In the rows, zero is written as 128.
One turn moves each row of this set onto another row. After a few examples, where does it send each row asked below?
R: [ 98  90 150 121 150 120 130 126 117 114 144 135 115 118 149 117 121 112
 102 123 114 146 115  77 145 110 152 115 155 131 115 119]
S: [ 95 142 141 133 150 136 127 105 153 143 125 137 143 113 114 127 102 115
 101 110 116 165 108 141 108 129 138 110 139 139  94 118]
U: [ 88 132 154 113 132 134 136 141 133 120 174 136 133 140 134 119 113 143
 109 142 122 149 111 106 134 121 130  70 131  95 133 144]
A: [118 143 154 116 138 110 122 120 100 126 121 113 131 139 132 145 132 123
 158 121 110 135 120  87 131 126 130 147 140 131 116 138]
Y: [113 126 123  98 113 126 144 113 166 130 137 133 102 142 136 157 102  98
 135 116 136 149 115 124 137 112 120 142 122 133 119 144]
N: [122 136 167 116 114 139 170 120 129 120 135 142 130 150 130 158 129  66
 103 129 119 136 124 111 125 137 149  91 134 156 121 108]
X: [121 122 116 130 132 145 127 153 104 128 172 135 143 151 118 134  92 110
 145 108 117 138 112 119 140 120 156  98 131 137  97 137]
J: [ 93 138 168 116 138 136 115 127 138 130 128 165 137 135 130 175 116 107
  84 117 128 180 118 116 129 133 130  95 123 168 115 135]
G: [ 98 144 149 143  89 129 136 119 149 133 166 109 156 141 152 117 102  99
 133 132 132 155 121 115 114 127 141 105 115 154 123 151]
C: [105 142 173 115 107 133 129 113 132 117 161 154 122 145 135 136 146 112
 128  98 111 144  99 104 108 134 128 129 139 128 155 124]
E: [115 136 155 120 172 112 118 130 128 101 143 152 149 112 136 137 113 112
 116 127 118 166 133 127 109  97 148  94 143 154 121 133]
L: [105 127 150 129 133 150 118 157 137 119 127 158 134 131 139 162 155 101
 118 140 120 114 116 109 123 123 142 114 121 104 118 161]
Z: [103 145 123 122 123 140 131 133 119 120 136  97 132 156 140 162 105  80
 113 145 126 162 138  79 125 132 160 117 110 128 121 142]
V: [ 94 128 153 125 122 138 136 112 134 146 140 117 131 139  96 105 142 112
 115 147 140 149 129 132 149 103 129 106 125 148  88 140]
Q: [104 145 136  97 135 155 161 131 123 115 151 101 122 128  98 159 131 139
 116 139 105 142 108 112 132 132 131 109 111 116  99 141]

Y turns into L
C turns into U
N turns into R
Now find these:
Q turns into Z
E turns into S

One turn moves each row of this set onto another row. After a few examples, where does it send each row asked below?
bosaf: [125 159 144 146 111 105 153 116 143 118 102 127 132 126 116 152 146 129
 117  92]
Zegud: [123 151 160 103 117 146 158 130 133 126 106 110 124 130 160 149 134 122
 116  74]
vuvek: [151 121 155 138 128 114 140 145 123 110 103 119  89 136 129 107 150 113
 138 123]
kase: [114 129 127 165 113 145 135 154 137 137 123 118 108 123 137 111 150 115
 102 119]
gofak: [109 148 155 130 131 131  84 143 123 132 105 105  76 133 156 133 135  99
 109 102]
palu: [123 145 153 123 142 120 123 135 136 115 105 124 133  98 144 132 131  78
  96 114]
gubil: [106 143 151 122 131 105 112 140 137 133 107 114  92 143 139 117 169 164
  88 107]
Bobe: [107 153 171 107 112 123 130 122 109 117 129 145 116 125 119 119 146 111
 121  96]
tabet: [117 151 147 162 111 111  96 131 150 113  89  98 101 129 171 117 125 126
 134  92]
kur: [118 165 151 115 147 104 118 131 138 116 106  86 104 115 122 137 159 152
 107 100]
zomu: [120 143 146 145 126 124 124 128 133 115 106 110 164 112 141 133 154 145
 126 112]
noset: [101 172 158 105 120 113 108 133 147 110  99 123 127  99 148 104 144 104
 101 103]
miram: [125 139 182 144 117 121 151 153 135  93 131 131 110 147 148 137 130 126
  98  95]
tebi: [ 89 156 165 139 133 115 148 142 139  89 120 111 126 150 152 121 155 121
 106  75]
Sez: [118 140 154 135 131 107 140 118 128 142 114 102 113 143 165 109 107 132
 113 129]
galo: [108 148 146 130 119 148 153 143 131 112 102 128 101 157 140 121 152 114
 129  64]
Zag: [142 141 170 112 126 118 117 108 139 136 107 126  99 154 148 115 110 119
 114 103]
Far: [133 155 134 145 115 132 110 145 143 100  81 145 103 115 111 125 129 124
 120  97]
sozug: [116 140 175 147 128 137 125 124 149 139  96 140 128 121 181 113 148 133
  92 104]
vapu: [124 122 155 147 132 126 129 139 117 148 102 120  91 108 145 116 152 165
 121  88]
segen: [ 94 154 135 127 131 139 128 111 129  88 122 127  95 121 143 128 118 135
 101  83]
kob: [129 158 175 129 113 107  88 134 127 123  84 108 116 124 155 131 147 126
 144 104]
pilal: [126 124 152 139 152 120 136 128 105 113  88 123 110 141 150 115 137 144
 139 120]
dad: [110 118 121 112 122 108 124 125 135 141 119  93 123 142 151 116 148 129
 106 106]
ruris: [132 118 144 130 139  99 126 114 164 121 109  96 121 127 163 125 147 121
  97  84]
komom: [129 145 130 154 119 114 101 150 136 116  98  87  96 132 140 150 133 110
 123 115]
lumob: [117 160 141 141  96 112 117 148 162 110  92 129 113  95 132  99 154 122
 114  92]
gador: [126 126 174 141 122 111  99 152 132 126 100 109  99 111 173 125 163 100
 116 106]
bagaz: [ 93 177 132 140 123 150 119 129 139 112 102 110 109 134 150 106 130 150
 110 121]
fik: [119 138 159 126  98 119 148 116 155  94 100 146 104 122 175 108 147 132
 102  92]
roziz: [113 144 142 140 124 123 174 140 134 114 108 123  92 108 147 132 162 101
  93 114]
fep: [123 160 162 120  94 133 158 158 134 107 128 102 104 117 141 135 138 144
 114  94]
kesov: [112 148 150 142 136 130 129 135 130 121 109 102  68 106 145  87 147 137
 128  83]
Vakom: [122 135 157 113 127 155 106 141 118 124 109 146 118 144 134 129 149 127
 102 127]
sinam: [128 147 145 150 140 136 121 135 144 109  90 144  98 113 144 128 106  96
  95 102]

pilal turns into vapu
komom turns into tabet
Now find these:
miram turns into galo
kase turns into bagaz
kur turns into ruris
Bobe turns into roziz
Far turns into lumob

One turn moves each row of this set onto another row. After a few examples, where does it send each row asked below?
mitet: [115 156 111 124 122 141 127 131 120 110 149 118 144 137 112 152 156 129
 142 120 104 103 115 147 113 129 131 151 109 118 137 109 143 122 127 135
 109 103 131 106 152 105 144 142 106 100]
Dafom: [135 125 136 110 139  97 155  99 131 126 129 112 122 111 126 107 115 106
 136 101 134 127 109 110 149 146 110 125 134  91 132 138 146 111 122 118
 113 111 123 105 147 132  90 131 134 101]
guvem: [149 134 125 121 127 117 121 136 115 159 126 163 112 123 111 127 129 128
 122 136 141 149  99 145 136 119 160 121 104  91 162 141 165 116 149 120
 134 120 114 124 160 103 140 124 125 111]
rofu: [134 154 133 102 112 147 133 156  86 119  97 126  98 107 131 119 136 131
 129 122 112 152 119 140 156 123 114 102 138 102 142 160 127 120 118 128
 119  98 111 120 118 145 142 126 129 108]
pavet: [151 125 123 106 123 132 118 132 131 107 101 149 100 111 128  94 123 137
  87 116 125 133 126 134 109 116 123 132 129  89 143 141 158 107 139 136
 142 109 125 131 154 148 149 134 107 108]
suduf: [129  99 134 137 141 152 105  98 108 144 115 128 145 119 126 153 130 144
 125 109 140 133 131 130 151 135 131 125 119 115 132 123 151 101 129 108
 105 100  99 114 118 109 158 135 152 101]
Pebug: [145 127 106 117 104 124 137 129 135 125 106 143  97 132 124 116 134 169
 114 142 136 118 143 131  88 105 133 116 126  89 149 126 141 133 141 124
 121 109 117 120 151 143 124 122 118  88]
Fom: [100 145 120 122 119 145 113 136 118 131 112 127 139 139 127  95  98 122
 122 134 125 133 143 138 127  98 130 136 132 131 133 103 123 111 126 116
 132 107 104 109 125 134 114 182 119 114]
Mobi: [135 125 132 126 141 102 135 111 149 144 118 109 135 133 145 112 117 129
 135 103 144 126 104 105 128 149 128  94 107 118 130 148 141 106 155 113
 113 102 102 117 142 118 114 141 151  99]
ruf: [112 120 134 147  93 142 101 127 138 121 123 125 112 135 126 124 153 121
 138 110 115 131 124  89  96 114 109 133 123 123 150 131 141 123 128 126
 119  97 126 135 132 124 131 150 110 129]
nak: [113 138 117 106 124 149 134 138 112 136 112 102 107 122 141 111 131 104
 129 114 126 119 127 152 111  93 112 116 143 129 104 135 125 123 119 117
 119  97 129 105  98 121 120 101 103 106]
mifek: [123 142 140 124 101 142 122 117 130 131 123 116  98 139 132 138 153 147
 138 128 109 115 133 118  85  97 107 138 132  90 140 131 142 140 148 128
 127 107 124 123 135 119 102 126 116  99]
dagi: [136 130 124  91 133 128 123 113 111 149 160 136 145 133 136 154 109  93
 143 117 145 134 109 122 137 117 131 125 103 117 152 140 156 126 134 135
 131 158 129 142 141 135 128 118 134  98]
mede: [119 125  86 105 122 136 140 155 113 125  99 133 132 122 140 142 145 123
 142 128 131 138 117 136 120  91 134 115 118 116 123 150 119 123 126 129
  99  82 105 114 120 146 142 118 135  87]
lerem: [140 125 149 130 116 138 113  91  93 132 113 123 120 119 125 134 136 139
 136 102 110 138 162 146 155 111 129 121 106 119 120 128 159 118 142 115
 106 133 123 126 112 103 139 129 160 116]
nulub: [147 164 139 119 112 152 127 137  87 118 128 128 119 114 135  97 139 150
 133 138 129 159 112 114 159 118 116 125 137 101 151 156 120 129 108 125
 143 119 116 126 132 139 133 127 127 111]
ful: [125 124 103 122 152 108 141 121 107 113 140 131 122 103 126 134 118 137
 141 109 124 117 168 120 150 136 151 143 147 120 133 125 142 118 126 154
 151 125 119 109 124 121 140 116 113 110]
dapi: [134 103 147 119 106 142 109 132 127  98 105 139 133 116 123 102 140 123
 107 111 131 138 113  99 103 113 117 125 130 135 139 137 174 106 134 130
 132  92 133 119 155 133 127 124 109 127]
Vur: [152 154 130 127 121 100 123 107 121  87 103 130 126 139 115 123 122 120
 132 113 138 125 117 118 110 140 129 121 113 129  97 120 132 128 134 117
 121 142 138 123 120 124 110 103 151  95]
zev: [131 140  90 103 106 141 132 144 122 119 127 142 154 130 152 119 136 138
 144 141 128 142 111 115 126  94 131 141  91 118 134 157 125 124 120 136
 119  97 104 119 132 136 148 117 142  91]
nal: [146 141 126 113 144 136 116 134 104 123 136 131 166 157 112 132 108 118
 120 126 122  99 114 143 133 120 132 125 110 144 149 111 165 111 141 149
 118 140 113 131 123 119 120 139 139  76]
gatub: [125 130 143 134 129 121 120 136  77 141 126 144 134 110 111 106 127 124
 110 124 130 136 130 143 125 126 139 116 125 122 132 132 159 109 152 108
 152 122 139 130 174 107 130 150 110 138]
disef: [127 134 143 120 123 143  97 126 117 144 119 148 124 138 143  92 137 127
 124 126 154 166 103 122 128  98 154 110 148 128 135 118 130 142 133 132
 143 122 123  94 133 139 106 132 142 109]
mub: [132 130 123 125 118  99 122 117 110 118 131 135 119 122 130 133 129 143
 152 108 120 127 176 137 143 105 165 121 109 137 123 122 161 126 143 147
 128 136 123 114 116 119 126 103 145 115]
zuro: [130 143 117 132 123  75 129 118 131  97 122 138 130 124 109 129 113 111
 138 106 142 126 113 119 134 142 131 151 119  98 122 121 136 112 109 131
 110 124 120 118 129 152 106 129 132  94]
rul: [124 138 111  89 115 153 127 120 123 132 131 115 127 130 154  84 119 117
 113 127 106 116 133 137 118  96 107 131 111 135 109 132 126 133 110 110
 113 109 133  98 119 113 123 110 114 104]
sipo: [116 127 146 110 103 133 116 147 105 140  92 145 117 124 140 106 140 120
 130 110 142 162 104 139 127 113 148  92 152 136 133 143 141 131 143 147
 128 107 123  92 116 139 124 112 140 110]
Kabub: [154 142 114 110 114 140 156 115 116 134 130 136 115 125 101 132 155 136
 135 137 115 127 106 142 136 126 130 131 119  94 162 128 149 141 121 119
 102 121 133 104 153  86 137 111 112  95]
bobud: [140 126 119 116 125 122 142 114  92 138 137 134 155 134 115 118 112 108
 113 129 123 115 128 125 142 134 113 125 117 135 157 124 146 135 105 130
  93 166 133 143 126 116 137 114 116 101]
kupas: [135 100 117 111 167 153 126 103 114 129 135 125 130 108 133 146 122 130
 127 109 144 121 129 113 145 147 136 128 151 114 130 121 150 110 122 129
 142 102 115  92 125 109 142 102 129 100]
ler: [158 126 115 110 146 144 116 107 106 145 150 127 132 145 123 111 133 112
 125  97 131 111 121 134 138 131 128  97 130 141 146 122 133 135 144 130
 128 157 147 125 134 122 132 157 140  77]
Vivok: [141 159 141 139 135 107 132 108 118 114  95 111 139 133 130 115 119 138
 123 107 122 121 121 119 119 150 112 115 114 123 108 146 121 114 162 113
 124 131 114 142 126 107 131 148 147 100]
rofo: [134 135 137 117 129 121 127 124  87 146 160 118 161 126 120 139 120 143
 138 117 153 112 129 128 152 129 123 104 127 136 155 142 146 119 133 114
 130 142 123 133 153 141 119 152 114  85]
Rofe: [116 129 114 124 128 141 108 126 110 123 150 128 127 135 123 119 146 103
 131 106 122 120 128 135  94 132 144 109 111 147 115 103 147 121 141 116
 135 115 161 111 164 108 138 139 118 132]
tozom: [ 92 139 117 131 105 137 131 152 107 131  94 123 121 130 119 111 110 109
 147 117 135 143 136 143 120 109 133 119 150 137 134 125 126 102 134 133
 135 100 108 118 102 135 132 160 116 121]

zuro turns into Vivok
kupas turns into mub
Now find these:
rul turns into disef
bobud turns into ler
sipo turns into mede
pavet turns into mifek
mitet turns into gatub

One turn moves each row of this set onto another row. After a few examples, where does it send each row asked below?
saz: [152  95 138 160 131 135 107 111 113 114 130 119 151]
dakof: [118  97 140 131 142  87 135  94 114 100 148 131 151]
Rurez: [136 129 151 147 108 125 107  74 120  98 128 135 117]
Lugi: [166  99 150 137 129 119 123  82 109 131 145 140 114]
fizaf: [167 120 152 130 115 113 140 105 134 143 116 145 157]
san: [121 125 130 167 102  99 131  70 117 107 135 127 142]
kaz: [119 122 136 165  99 102 127  64 124 110 129 135 152]
Peke: [138 126 141 135 109 118 100 120 118 125 125 171 126]
les: [148  92 138 161 116 101 147  68 129 138 138 150 129]
fone: [129  97 168 136  92 136 142  83 129 122 131 169 149]
kore: [141  93 136 140  98 126 122  84 140 135  96 139 140]
lape: [126 124 152 125 125 109 104  80 113  89 130 135 144]
rada: [153 113 135 136 114 130  86  98 102 124 144 149 155]
vol: [138  90 144 136 142 125 127  73  97 119 123 141 125]
sis: [112 105 100 135 120 120 114  92 132 119 121 132 148]
Zopov: [120 124 139 142  87  98 131 111 126 114 156 123 164]
vumo: [136  84 154 128 124 147 146 116 121 133 138 154 132]
lafik: [112 129 144 136  98 136 119 122 120 100 144 125 136]
Lukov: [ 95  84 136 139 115 118 143  92 107 117 123 149 132]
ton: [138 131 118 125 135 106 132 112 128 126 141 140 168]
notat: [140 107 144 161 129 122 123 135 127 115 114 144 122]
rir: [145  95 133 165 107 108 146  72 127 138 140 149 119]
Biga: [145  95 142 137  93 106 147 113 136 146 164 147 142]
lub: [143  99 143 125 121 131 136 131 109 133 161 129 131]
Guf: [150 110 170 129 119 107 136  87 135 105 156 150 169]
lide: [108 119 138 141  86 101 134 111 126 118 149 131 167]
Nim: [137  90 140 136 103  99 150 115 135 149 160 146 145]
ked: [124 118 164 116 108 131 123 124 138 102 145 146 152]

lape turns into vol
Guf turns into dakof
les turns into Nim
Now find these:
sis turns into kore
Rurez turns into Lugi
rada turns into saz
san turns into rir

